[[-36 -13]
 [-49 -25]]
->
[[-25 -49]
 [-13 -36]]

[[-10 -37 -17]
 [  4 -25 -46]
 [ -7 -38 -16]
 [ -9 -37 -16]]
->
[[-16 -37  -9]
 [-16 -38  -7]
 [-46 -25   4]
 [-17 -37 -10]]

[[ 33   8   5  29 -17  39  -8  20  -6   7 -34   9  10]
 [-32  -3  13 -11  22 -29   9  -9  11 -20  34 -14  16]
 [ -3   0   7  -3  10  30  10  21  21  23   4   7 -25]]
->
[[-25   7   4  23  21  21  10  30  10  -3   7   0  -3]
 [ 16 -14  34 -20  11  -9   9 -29  22 -11  13  -3 -32]
 [ 10   9 -34   7  -6  20  -8  39 -17  29   5   8  33]]

[[-18  -1 -11 -46   8 -35  14 -14 -11]
 [ 26 -43 -47 -24  46  43  -2 -14 -14]
 [ 26  -7  13 -15  36 -11  22   9  38]
 [  4  46 -37  12  -3  -2 -40  17 -15]
 [ 31 -44  41   9 -13  47   1  44  -5]
 [-33  -7  -1  10 -18 -35 -44  39  33]
 [ -4 -43 -16 -16  44  17 -24 -47   6]
 [ 10  47 -36  -6   7 -39  -6 -46  41]
 [-14 -44  21 -34  20 -16   0 -10 -31]]
->
[[-31 -10   0 -16  20 -34  21 -44 -14]
 [ 41 -46  -6 -39   7  -6 -36  47  10]
 [  6 -47 -24  17  44 -16 -16 -43  -4]
 [ 33  39 -44 -35 -18  10  -1  -7 -33]
 [ -5  44   1  47 -13   9  41 -44  31]
 [-15  17 -40  -2  -3  12 -37  46   4]
 [ 38   9  22 -11  36 -15  13  -7  26]
 [-14 -14  -2  43  46 -24 -47 -43  26]
 [-11 -14  14 -35   8 -46 -11  -1 -18]]

[[ 34  18  16  16  -2]
 [ 12 -22   9 -40  41]
 [-18 -25   2 -27  22]
 [ 36  29  11  30 -16]
 [-33   3 -26   6 -27]
 [ 33  17  19  15  -1]
 [ 18 -37  11 -30  48]
 [ 28  38  15  24 -21]
 [-31   1 -17  -5 -14]
 [ -6 -36   0 -29  26]
 [ 22   2  20   7  10]
 [ 24 -30   8 -29  34]]
->
[[ 34 -29   8 -30  24]
 [ 10   7  20   2  22]
 [ 26 -29   0 -36  -6]
 [-14  -5 -17   1 -31]
 [-21  24  15  38  28]
 [ 48 -30  11 -37  18]
 [ -1  15  19  17  33]
 [-27   6 -26   3 -33]
 [-16  30  11  29  36]
 [ 22 -27   2 -25 -18]
 [ 41 -40   9 -22  12]
 [ -2  16  16  18  34]]

[[ 20 -22 -17  10 -15 -21  23  -8  24   7  18  14   6  -6 -16  24]
 [-22  16  12 -10  16  24 -18  -3 -16  -1 -20 -14   3   7   9 -20]
 [ -3  10 -24   4 -19  15  31  -5  -6  14 -10  -9  -2 -11 -20  36]
 [ -2   5  -8 -13  -3  14   8   5  -6   6  -7 -13   4  -5  -3  13]]
->
[[ 13  -3  -5   4 -13  -7   6  -6   5   8  14  -3 -13  -8   5  -2]
 [ 36 -20 -11  -2  -9 -10  14  -6  -5  31  15 -19   4 -24  10  -3]
 [-20   9   7   3 -14 -20  -1 -16  -3 -18  24  16 -10  12  16 -22]
 [ 24 -16  -6   6  14  18   7  24  -8  23 -21 -15  10 -17 -22  20]]
---
[[ -4  18 -21  -5   7  -7 -24  11  -4  14   2  18  12   4   0  -5]
 [  4 -33  21   4 -10   4  24 -12  -9 -37  -4 -28 -26   1   3   4]
 [-21 -36  15 -29   0 -24  23  13  -3 -22   7 -29 -22  -5 -11 -23]
 [-21 -23  19 -20   6 -25  16  10  -3 -19  12 -19 -10  -3 -16 -23]]
->
[[-21 -23  19 -20   6 -25  16  10  -3 -19  12 -19 -10  -3 -16 -23]
 [-21 -36  15 -29   0 -24  23  13  -3 -22   7 -29 -22  -5 -11 -23]
 [  4 -33  21   4 -10   4  24 -12  -9 -37  -4 -28 -26   1   3   4]
 [ -4  18 -21  -5   7  -7 -24  11  -4  14   2  18  12   4   0  -5]]

[[  3 -20  45  39 -40]
 [-13   4 -24 -11   3]
 [ 11  25 -19 -26  36]]
->
[[ 11  25 -19 -26  36]
 [-13   4 -24 -11   3]
 [  3 -20  45  39 -40]]

[[-15  18 -40  22 -18   5  22   6  -7   7 -20   2   2 -13 -27]
 [ 29 -22  20   1   3 -26  -7  -1  38   1  31  21  -2  -4  17]]
->
[[ 29 -22  20   1   3 -26  -7  -1  38   1  31  21  -2  -4  17]
 [-15  18 -40  22 -18   5  22   6  -7   7 -20   2   2 -13 -27]]

[[ 19   9  -2  16   9  20]
 [ 17 -25  -7   5  33   8]
 [  7 -18  -4   6  14  35]
 [ 12  -3  -4  12  13  27]
 [  4 -22  -5   6  16  38]
 [ 19 -32 -11  -2  42   3]
 [ 12   5  -3  16  14  25]
 [ 12   5  -3  16  14  24]
 [ 22 -26  -9   3  40  -1]]
->
[[ 22 -26  -9   3  40  -1]
 [ 12   5  -3  16  14  24]
 [ 12   5  -3  16  14  25]
 [ 19 -32 -11  -2  42   3]
 [  4 -22  -5   6  16  38]
 [ 12  -3  -4  12  13  27]
 [  7 -18  -4   6  14  35]
 [ 17 -25  -7   5  33   8]
 [ 19   9  -2  16   9  20]]

[[ 30  -5 -31  23   6]
 [ 10   4   9  34   3]
 [-11  10  -9  -8  18]
 [  9   1 -24   7  17]
 [ 34 -12 -30  42   1]
 [ 36   3 -38 -17  -9]
 [  9   5   3  18  -2]]
->
[[  9   5   3  18  -2]
 [ 36   3 -38 -17  -9]
 [ 34 -12 -30  42   1]
 [  9   1 -24   7  17]
 [-11  10  -9  -8  18]
 [ 10   4   9  34   3]
 [ 30  -5 -31  23   6]]

[[-11 -37   2 -20   1 -24  -6   7  24]
 [ 26  17 -14   5 -18  19  13 -15 -12]
 [ 14  -7  -7  -9 -15  -2   5  -4   0]
 [-16   2   5   5  16  -2  -5   7   4]
 [-16  -6  13  -3   8 -18  -9  17   0]
 [ -8  -5   5  -3   4  -9  -5   7   4]
 [ 10  -5  -3  -8 -10  -4  -1  -3   2]
 [-39  -2  22   4  34 -20 -20  23   4]
 [-35 -26  17 -11  21 -31 -16  22  13]
 [-25 -29   8 -13  14 -25 -10  15  15]]
->
[[-25 -29   8 -13  14 -25 -10  15  15]
 [-35 -26  17 -11  21 -31 -16  22  13]
 [-39  -2  22   4  34 -20 -20  23   4]
 [ 10  -5  -3  -8 -10  -4  -1  -3   2]
 [ -8  -5   5  -3   4  -9  -5   7   4]
 [-16  -6  13  -3   8 -18  -9  17   0]
 [-16   2   5   5  16  -2  -5   7   4]
 [ 14  -7  -7  -9 -15  -2   5  -4   0]
 [ 26  17 -14   5 -18  19  13 -15 -12]
 [-11 -37   2 -20   1 -24  -6   7  24]]

[[ 28 -12 -41 -23   8  18   1 -24]
 [ 24  -7 -46 -12  23  23  -8 -16]]
->
[[ 24  -7 -46 -12  23  23  -8 -16]
 [ 28 -12 -41 -23   8  18   1 -24]]

[[-28  19  10  -3  -6 -23   4  23   7  16  17  -2  15   8]
 [  8  -1  11   7  23 -24   9  -6  -7 -35  29   0 -26  -2]
 [-13   0  -7   1  25  35   3 -14   5 -19 -20 -11  16  25]
 [-15  16   1  -8  11  17  -4 -22   9 -15 -30  -4 -12   8]
 [ 14   5  -5  -1   4  21   4  -3  12   5 -27  38   1  10]
 [-15   6 -12   9  16   8 -12  -5  -3 -24 -13  13   4  -4]]
->
[[-15   6 -12   9  16   8 -12  -5  -3 -24 -13  13   4  -4]
 [ 14   5  -5  -1   4  21   4  -3  12   5 -27  38   1  10]
 [-15  16   1  -8  11  17  -4 -22   9 -15 -30  -4 -12   8]
 [-13   0  -7   1  25  35   3 -14   5 -19 -20 -11  16  25]
 [  8  -1  11   7  23 -24   9  -6  -7 -35  29   0 -26  -2]
 [-28  19  10  -3  -6 -23   4  23   7  16  17  -2  15   8]]
